Some points:
[ -1 -66  -3 -55  51  48 -12 -12  60  21   4  48  21  24 -54  -3 -12  25  -1 -18  22  50  36 -20  -6 -38 -37   4  18  -9  29 -72]
[-43   8  13 -12 -46  13  40   9 -21  37  10 -42 -47 -19  28  31  -1   4  15   7   5  24  54  -8 -28 -15   7   7 -22 -13 -34 -39]
[-76  20  57  -9  23   6  -6  45  35 -21 -21  10   0  25 -20 -18  21  18 -27  22  -2 -17   3   0  54 -45 -44  46  56  -9   4 -42]
[ 28 -15 -12  -8  -8  26  11  40  43 -38  24 -11   4  20 -13  42  55 -25 -80  25  -2  12  23 -36 -21  12 -28  33  46 -20  -7 -29]
[ 44  -5  26 -17  10   7 -34 -17  99  13  45  40  -3  31  39  -7 -15  19 -60 -20 -11   1  25  23  25 -35 -22 -39   4 -42  -2 -33]
[ 48 -57 -41   1   9 -11  11 -26  65  18   7 -30  45  -2 -20  -5 -41 -22 -37  18 -88  13   9  29  39  -6  12  33  15 -11 -36 -21]
[-43 -48  16   7  -5  15  37  14   9  20 -63  28  19 -19   8  -5 -26 -23 -88 -50   3  41 -11  26 -36   0  -4  -1  49 -47  -5   6]
[ 12 -67  13 -29  25 -16  44  17  12 -12 -54   5  41   0   5  17 -37  25 -45  48  41  32  31  39  15   3  21 -22  -8 -37   2 -17]
[ 13 -32 -40  23  -3   9 -51 -11  13  -7 -23 -26  88  61 -23   7 -37 -22 -63 -13 -42  24  11  -1 -29  -2  23  23  14 -60  12 -62]
[  4 -16  13 -18  -7  74  13  -2  52  28 -37  26  19  31  24  15  20  28  -9  75 -64  23 -69  25  42 -29  15   8  37 -40 -39   0]
[ 11  10  13  -7  -5  11 -31  15  33 -32 -33 -76  40 -12  12  20   3 -12  16  26  44  71  -6  -9  -2 -36  -1  34  20  -7 -28  39]
[ -4  46 -21 -14  53 -17  25 -58  63  40 -26  -1 -24 -51 -50  -4 -64  28 -64  44 -45 -12  46 -19   0  40  17 -15  61 -63 -37 -25]
[ 10  -9  13  -1  26   6  21  52 -27  67  44  -7  25  40 -69  -4  -8 -20 -72   8  -1 -16  11  -5  35 -14   6 -60  54 -42 -19 -18]
[ 12  -4 -33   8 -11  -8  -9  55  28  16  27  13 -34 -26 -63  11 -16  -2 -12 -21 -77  43 -15  17  21 -48   8  -9 -14 -27 -30  13]
[-34 -34 -86  34  18  37  32 -58  -1  14  54  62 -22  69   3  -1 -53  22 -92  56 -38  50 -14 -11   0 -50   7 -13   4  11 -21 -12]
[ -5 -25 -32 -20   7  92  25 -22  16   4   5 -14  21   3 -53 -22  58   0 -20  22 -59  22  40  37  12  49 -28 -36  15 -22  -9  13]
[ 48 -46  16   7  19   0   6  -3  38  73   3  59  23 -10  19 -27  32 -57 -27  23 -53  33  14 -14  -4  14  25 -12  22 -14 -18 -23]
[ 81 -27  26  -5  28  35   9  -7  43  67 -29  12 -14  26 -45  87 -39 -18 -24  -9  -5  -6   4   9 -32  21 -17  37  77  15  -1  -2]
[ 23   3 -42  25  69  20   9   7   7 -21 -34 -18  43  86 -27 -71  11  55  11 -17 -60 -22   5  -2 -12  17  50  15  -8 -31  -7  16]
[-13 -18  10 -60  58  37 -47  10  18   0  -7  39  48  66  12  69 -19 -43 -29  -8 -32  22  94  -2 -53  26  52  30  27 -27  -4 -28]
[ -4 -19 -17  -1  28 -30   8  40  19  72  -2   8 -20  22  22 -25  27  -2 -43  -5  24 -41 -17 -18 -13  64 -24  39 -35 -44  -8 -19]
[  9 -34  -8   1 -31  14   9   8 -34 -62 -42  57  15  -8  -1  11 -11  -7   1   3 -47 -15  15  14  -3 -39  20  26  22 -47  14 -31]
[ 30 -13 -27  15  35   2 -18  16  -3  21  -2  50  63  -9   0 -12  -6 -22   2  75  14 -31  -5  33 -22 -29 -10 -31  40  16 -21 -50]
[-10 -52   4  14   8 -27  14 -50  29 -18  63  32  47   8 -36 -45 -43 -40 -13  -9   9 -43  19  -5  22  -4  37  17  40 -43  15  18]
[ 71 -22  35 -37  14   3  33 -21   7 -57  22  13  17  31   1 -17  13  28 -48 -12 -43  23  21 -45   7  -1  26 -11   1  -5  -1  64]
[-24  -9  14 -32  41  -7  14 -34 -20  10  -4 -51  25  20  59 -10  16  30 -19  -3 -78 -10 -19  10 -44 -28  28 -31  57  29 -30  20]
[ 48 -24  -7  23  -6  25  26  -1  36  55  17  13  19  63 -34  -7   8   5 -36  17 -28  36  77  47 -47 -49  -4   9  46 -76   2  26]
[-47 -37 -18 -11  29 -42 -43  -4  30  12 -18  13  11  36 -24 -19   9  15   7 -10 -28  41   6  15  55  22 -20   0  27  -9 -55  26]
[-64  -5  28  -8 -19  44  46  56  73   1 -51 -51 -27  68 -32  11 -29 -90  -8 -11 -11   3 -16  12   1 -20  12 -54 -29  24  18  -8]
[  27  -23   51  -13  -30  -19   18   64   24    2  -43   62   44   17 -100   47  -26   27  -27   20  -11    4   -7  -28  -44   28  -14   23  -17   -9  -67  -63]
[-16 -36 -15   6  51  37 -11  31 -18 -11  20 -17   2 -13   5 -23 -37  -9 -46  12 -30  26 -45  59   7  28  29  58  10  37  33  10]
[  8 -64  -6  -9  -4  13  22 -35  28  39  28 -18  -4  -5 -57  27  89  19 -38   7  -4 -24 -48 -15 -18 -49  28   8  47 -55 -43 -63]
[ 25   5   6  23  30  63  -5 -27  16  55 -61  14   8 -41 -46   8   9 -94 -42  10  -7 -35  43 -42  25 -54  -1   9 -10 -11  10  13]
[  0 -23  -3 -21 -72 -26  36 -19  29  75 -18  24  11  24 -25 -11  16 -25 -46  15 -48  20  57   9  67   6  35  37  38  33 -16 -20]
[ 19 -49  29  45  -5  -6 -21   5   1  -8 -26  -2 -13   7  -3  30  14  67 -21   2  12  19  15  25  15  34  36 -14  63  -1  62 -39]
[-23  -9  74  10  41   3  21  21  18 -11 -13   9 -15  26 -32  11  47 -56  -6  41   3  37  37  49 -24 -48  33  46  50 -12 -35 -62]
[-53 -55  65  28  36  15   3  39  22  33  -4  27  15   0 -13  35 -17  12  -6  15 -37  32   0 -27 -21 -11  24 -20  11 -33  23  28]
[ 31 -80 -37 -39  40   3 -33   5  25   4 -32  44 -38   3 -16 -42  -2 -22 -10  24   8  42 -12 -14  -5  13  48 -31  26 -32 -46   1]
[ 16 -76   7  42  10 -25   7  17  58  28 -43  -2 -32  45 -22 -46  18 -23 -93  50 -44   5  25  10 -45 -16 -58 -22  31 -21 -63 -28]
[ 39   0 -51 -69  22  -1   7  27  -1  22 -41  -4  58  10 -38 -36 -26  30 -38 -47 -28  23  48  14 -22 -47 -11  43  31 -13  68 -47]
[ 12 -86 -61 -25  51  23 -14  52  30  63  15  -4  43  13  18  34 -16   4  -8  13 -56  -2  70 -43  48 -25   0  17  45 -64  22  -5]
[-21 -90  53 -14  19  24  -7 -39  18  81  -1 -36   9 -17 -48  38  14  -3 -96  -2   8 -60  48  49  -6 -32   5  -5 -35 -29 -75 -39]
[  5 -40 -17 -68  52  10  20  -3 -23 -15   1  25  10  21   1  23 -23 -32  14  -3 -25 -15  13  44  -3  28 -51  47  48 -66 -42 -17]
[ 31 -32  -4  65  31  32  30   8  13 -22  13 -11 -11  15  10  -9 -18   0 -48  -8 -30  50  26   4  63  23  26 -45  23 -46 -28 -56]
[  0 -32 -71 -35 -28   9 -30  52  72 -21 -25   0   7  12 -29  17  17  19 -64  29  19 -36  47  41 -27 -24  68 -16  19 -19  -6  17]
[ -1 -11  -2 -48  41 -12   2  67  38   6  16  -1  17 -21 -34  16 -25 -13 -48   0 -37  11  30  19 -29  -9  42  38  30 -30  12 -48]
[  1 -65  28  -2 -38  50  17  13  73  33  52 -19  30 -16  12 -29 -53  -5  -7  34 -44 -26  15   9 -62  26   4  -6  -5 -15 -13 -11]
[ -15  -61   17   28  -13   89   43   50   57   53  -19   19   31   -7  -24  -31   -8    5  -21  -46   28    2   50  -27   17   -7    4    4   51   12 -112  -35]
[-22 -48 -41  37  70 -28  70   3  75 -26  12  30  60 -18  -6  69  35 -15  12  -8 -19  26  37  36 -27 -16 -27   8 -15   4  13 -22]
There is one direction along which these points spread out most. Take the direction at right angles to it along which they spread out most. Go by this last direction. Where along it does each point below lie, from 0 to 99? The average is 50, and the first point in the table lies past the average. One standard deviation of the points above along it is 16.
[ 31 -32  -4  65  31  32  30   8  13 -22  13 -11 -11  15  10  -9 -18   0 -48  -8 -30  50  26   4  63  23  26 -45  23 -46 -28 -56] 32
[ 48 -46  16   7  19   0   6  -3  38  73   3  59  23 -10  19 -27  32 -57 -27  23 -53  33  14 -14  -4  14  25 -12  22 -14 -18 -23] 30
[-43   8  13 -12 -46  13  40   9 -21  37  10 -42 -47 -19  28  31  -1   4  15   7   5  24  54  -8 -28 -15   7   7 -22 -13 -34 -39] 64
[ 12 -86 -61 -25  51  23 -14  52  30  63  15  -4  43  13  18  34 -16   4  -8  13 -56  -2  70 -43  48 -25   0  17  45 -64  22  -5] 43
[ -1 -66  -3 -55  51  48 -12 -12  60  21   4  48  21  24 -54  -3 -12  25  -1 -18  22  50  36 -20  -6 -38 -37   4  18  -9  29 -72] 61
[-10 -52   4  14   8 -27  14 -50  29 -18  63  32  47   8 -36 -45 -43 -40 -13  -9   9 -43  19  -5  22  -4  37  17  40 -43  15  18] 38
[-76  20  57  -9  23   6  -6  45  35 -21 -21  10   0  25 -20 -18  21  18 -27  22  -2 -17   3   0  54 -45 -44  46  56  -9   4 -42] 75
[-22 -48 -41  37  70 -28  70   3  75 -26  12  30  60 -18  -6  69  35 -15  12  -8 -19  26  37  36 -27 -16 -27   8 -15   4  13 -22] 67
[  9 -34  -8   1 -31  14   9   8 -34 -62 -42  57  15  -8  -1  11 -11  -7   1   3 -47 -15  15  14  -3 -39  20  26  22 -47  14 -31] 67
[ 81 -27  26  -5  28  35   9  -7  43  67 -29  12 -14  26 -45  87 -39 -18 -24  -9  -5  -6   4   9 -32  21 -17  37  77  15  -1  -2] 57
[ 44  -5  26 -17  10   7 -34 -17  99  13  45  40  -3  31  39  -7 -15  19 -60 -20 -11   1  25  23  25 -35 -22 -39   4 -42  -2 -33] 34
